[[-21  11  33]
 [-34  -3  65]
 [-13   2 -39]
 [ 44  -8  16]
 [-32   8  18]]
->
[ 33  -3 -13]

[[ 13 -21]
 [ -1  -4]
 [-28  25]
 [-59  33]
 [-17  -5]]
->
[-21  -1]

[[ 65 -41 -14  11]
 [ -3  50 -39 -18]
 [  1  51 -39 -18]
 [ 57 -53  -7   4]]
->
[ 11 -39  51  57]

[[ 19 -62 -48 -14  54]
 [ 41 -63 -49 -48  41]
 [ 52 -60  45 -22  30]
 [ 48  47  61   1  25]]
->
[ 54 -48  45  47]

[[56 -4]
 [ 2 40]]
->
[-4  2]

[[ 0  0 -1 51 51]
 [54 50 52 51  1]
 [ 1  1 -4  0  2]
 [ 0 -1  0 -5 52]
 [49  0  2 52 51]]
->
[51 51 -4 -1 49]
---
[[ 14 -16 -12 -14  21  31   1 -27   9  21  12  -3 -12]
 [ 34   4 -55 -16  36   5  36 -54  29  24  21 -40 -36]
 [  6  -8   4   6   3   1  -8   2  -6  -8   7  -1  -2]]
->
[[ 14 -16 -12 -14  21  31   1 -27   9  21  12  -3 -12]
 [  6  -8   4   6   3   1  -8   2  -6  -8   7  -1  -2]
 [ 34   4 -55 -16  36   5  36 -54  29  24  21 -40 -36]]

[[ -3   2 -40  27 -41 -12  28  15  -6  -2 -12]
 [ 23 -12  59  -4  28  65 -39 -29  34  37  39]
 [-29 -19  22   4 -17  -1   2  -2  60  14  23]
 [ 35 -38 -38 -19 -61  -8  35 -43  16  51  15]
 [ 44  39  10  18   0  22  -9 -34 -42  46 -20]
 [ 45  42 -57 -16 -68 -54  61   1 -35  21 -49]
 [-59  22 -47  42  -2  37 -46  50   8 -29 -39]]
->
[[ 35 -38 -38 -19 -61  -8  35 -43  16  51  15]
 [-29 -19  22   4 -17  -1   2  -2  60  14  23]
 [ 23 -12  59  -4  28  65 -39 -29  34  37  39]
 [ -3   2 -40  27 -41 -12  28  15  -6  -2 -12]
 [-59  22 -47  42  -2  37 -46  50   8 -29 -39]
 [ 44  39  10  18   0  22  -9 -34 -42  46 -20]
 [ 45  42 -57 -16 -68 -54  61   1 -35  21 -49]]

[[ 45  58  26]
 [ 29  32  50]
 [  9  10 -33]]
->
[[  9  10 -33]
 [ 29  32  50]
 [ 45  58  26]]

[[-38  43  58]
 [-52 -31 -33]
 [-58 -60 -23]
 [ 44  42  -5]
 [ 66 -43  51]
 [ 11  49 -12]
 [-17 -56 -20]
 [ 53  50  12]
 [ 58 -35  21]]
->
[[-58 -60 -23]
 [-17 -56 -20]
 [ 66 -43  51]
 [ 58 -35  21]
 [-52 -31 -33]
 [ 44  42  -5]
 [-38  43  58]
 [ 11  49 -12]
 [ 53  50  12]]

[[-29 -29 -16  36]
 [-39 -13 -12  19]
 [ 38  18  10 -28]
 [-11   8  -1  -9]
 [ 15  12  10 -22]
 [-16  15 -14 -10]
 [-32 -47   2  58]
 [  0   0  17  -3]
 [ 44  52  12 -53]]
->
[[-32 -47   2  58]
 [-29 -29 -16  36]
 [-39 -13 -12  19]
 [  0   0  17  -3]
 [-11   8  -1  -9]
 [ 15  12  10 -22]
 [-16  15 -14 -10]
 [ 38  18  10 -28]
 [ 44  52  12 -53]]

[[ 50 -35  -1 -68   8 -14  -6]
 [  9 -68  58 -11  69 -67  63]]
->
[[  9 -68  58 -11  69 -67  63]
 [ 50 -35  -1 -68   8 -14  -6]]
---
[[ 51 -34 -40  48  14 -53]
 [ 47 -31  -1 -15  11 -12]
 [-16  13  11 -36   1 -57]
 [-27 -17  41  39 -28  59]
 [-46  38  31 -29  40 -44]
 [-30  38  51  22  37  52]
 [-45  25  28  -8   0 -23]
 [ 43  -9 -15  34 -44  22]
 [ 23  51 -19  50 -13 -50]
 [-33  38  33 -16 -37 -41]
 [-32 -34   2 -56  24  31]
 [ 39 -48  35  22 -38  61]]
->
[[ 51 -34 -40  48  14 -53]
 [ 23  51 -19  50 -13 -50]
 [ 43  -9 -15  34 -44  22]
 [ 47 -31  -1 -15  11 -12]
 [-32 -34   2 -56  24  31]
 [-16  13  11 -36   1 -57]
 [-45  25  28  -8   0 -23]
 [-46  38  31 -29  40 -44]
 [-33  38  33 -16 -37 -41]
 [ 39 -48  35  22 -38  61]
 [-27 -17  41  39 -28  59]
 [-30  38  51  22  37  52]]

[[ 16 -36  16 -14  23  17  29 -23  25]
 [ 14  -8   6  23  30 -29  -1 -38   1]
 [-34  33  17  28  28  -3   6  41 -13]
 [  8  -5  18   8   0 -13  16   6   7]
 [ -2  -4  25   3  -2   0  -4  -1  -3]
 [-13   3  11 -49 -37  54 -40  -3  -9]
 [ 41 -31  -3  16  -1 -47  43 -14  25]]
->
[[ 41 -31  -3  16  -1 -47  43 -14  25]
 [ 14  -8   6  23  30 -29  -1 -38   1]
 [-13   3  11 -49 -37  54 -40  -3  -9]
 [ 16 -36  16 -14  23  17  29 -23  25]
 [-34  33  17  28  28  -3   6  41 -13]
 [  8  -5  18   8   0 -13  16   6   7]
 [ -2  -4  25   3  -2   0  -4  -1  -3]]

[[-53  21  28 -40 -52  27  28 -50  -1 -12  28 -55  41]
 [-54  60  26 -11 -48  33  33 -54  36 -49  48 -44  -2]
 [-38  27  37 -11 -32  17   5 -44   8  14  53   1  25]
 [ 37 -36 -33  12  42 -15  -5  44 -18  25 -56  35 -13]
 [ 12 -28 -16 -59  11  -2  26  14 -33 -20 -42   2  33]
 [-18   2  12 -30  -3  -1 -10 -27 -30 -12  34 -31   7]
 [-23  21  24  50 -22 -13 -27 -22  33 -23  37 -23 -19]]
->
[[ 37 -36 -33  12  42 -15  -5  44 -18  25 -56  35 -13]
 [ 12 -28 -16 -59  11  -2  26  14 -33 -20 -42   2  33]
 [-18   2  12 -30  -3  -1 -10 -27 -30 -12  34 -31   7]
 [-23  21  24  50 -22 -13 -27 -22  33 -23  37 -23 -19]
 [-54  60  26 -11 -48  33  33 -54  36 -49  48 -44  -2]
 [-53  21  28 -40 -52  27  28 -50  -1 -12  28 -55  41]
 [-38  27  37 -11 -32  17   5 -44   8  14  53   1  25]]

[[-33  41  45  39 -54 -35]
 [-14  29 -34 -25  26  46]
 [-32  42  46  39 -55 -29]]
->
[[-14  29 -34 -25  26  46]
 [-33  41  45  39 -54 -35]
 [-32  42  46  39 -55 -29]]

[[ 36 -18  59  14  12 -31  21  20  -6 -50]
 [ 18 -20  30  10  16 -18  21  20 -17 -16]
 [-21  19 -32  -2 -17  23 -11 -23   8  16]
 [ 14 -15  -7 -25   6   6  -4  19  -4  18]
 [ 11  -8  -2  -6  25  -1   6  33 -16  15]
 [-20  17  -1  27  -6  -2   3 -22   2  -6]
 [  2   9  25  18   8 -19   5   6   3 -19]]
->
[[-21  19 -32  -2 -17  23 -11 -23   8  16]
 [ 14 -15  -7 -25   6   6  -4  19  -4  18]
 [ 11  -8  -2  -6  25  -1   6  33 -16  15]
 [-20  17  -1  27  -6  -2   3 -22   2  -6]
 [  2   9  25  18   8 -19   5   6   3 -19]
 [ 18 -20  30  10  16 -18  21  20 -17 -16]
 [ 36 -18  59  14  12 -31  21  20  -6 -50]]

[[ 59 -59  43  36  51  36  51  44  69  54 -53  51   5  43  38 -49]
 [ 33  41 -10  -9  28   2   7  31 -17  16  45  26 -48 -13  -1  36]]
->
[[ 33  41 -10  -9  28   2   7  31 -17  16  45  26 -48 -13  -1  36]
 [ 59 -59  43  36  51  36  51  44  69  54 -53  51   5  43  38 -49]]

[[ 66  41  59  58]
 [-49 -34 -29 -43]
 [-56 -56 -62 -62]]
->
[[-56 -56 -62 -62]
 [-49 -34 -29 -43]
 [ 66  41  59  58]]

[[-21 -34  30 -19 -31  45  28   2  50 -45 -58  50  49  26 -38]
 [-20  -6  46  -8 -58  56  51  59 -66 -58  59   8  52  69  59]
 [ 31  35 -24  33  57  39 -31  37 -40  57  52 -38  17  -6  29]
 [ 18  25  18  15 -67  29  48  37 -40 -55  28 -23  -3  56  54]]
->
[[ 31  35 -24  33  57  39 -31  37 -40  57  52 -38  17  -6  29]
 [ 18  25  18  15 -67  29  48  37 -40 -55  28 -23  -3  56  54]
 [-21 -34  30 -19 -31  45  28   2  50 -45 -58  50  49  26 -38]
 [-20  -6  46  -8 -58  56  51  59 -66 -58  59   8  52  69  59]]
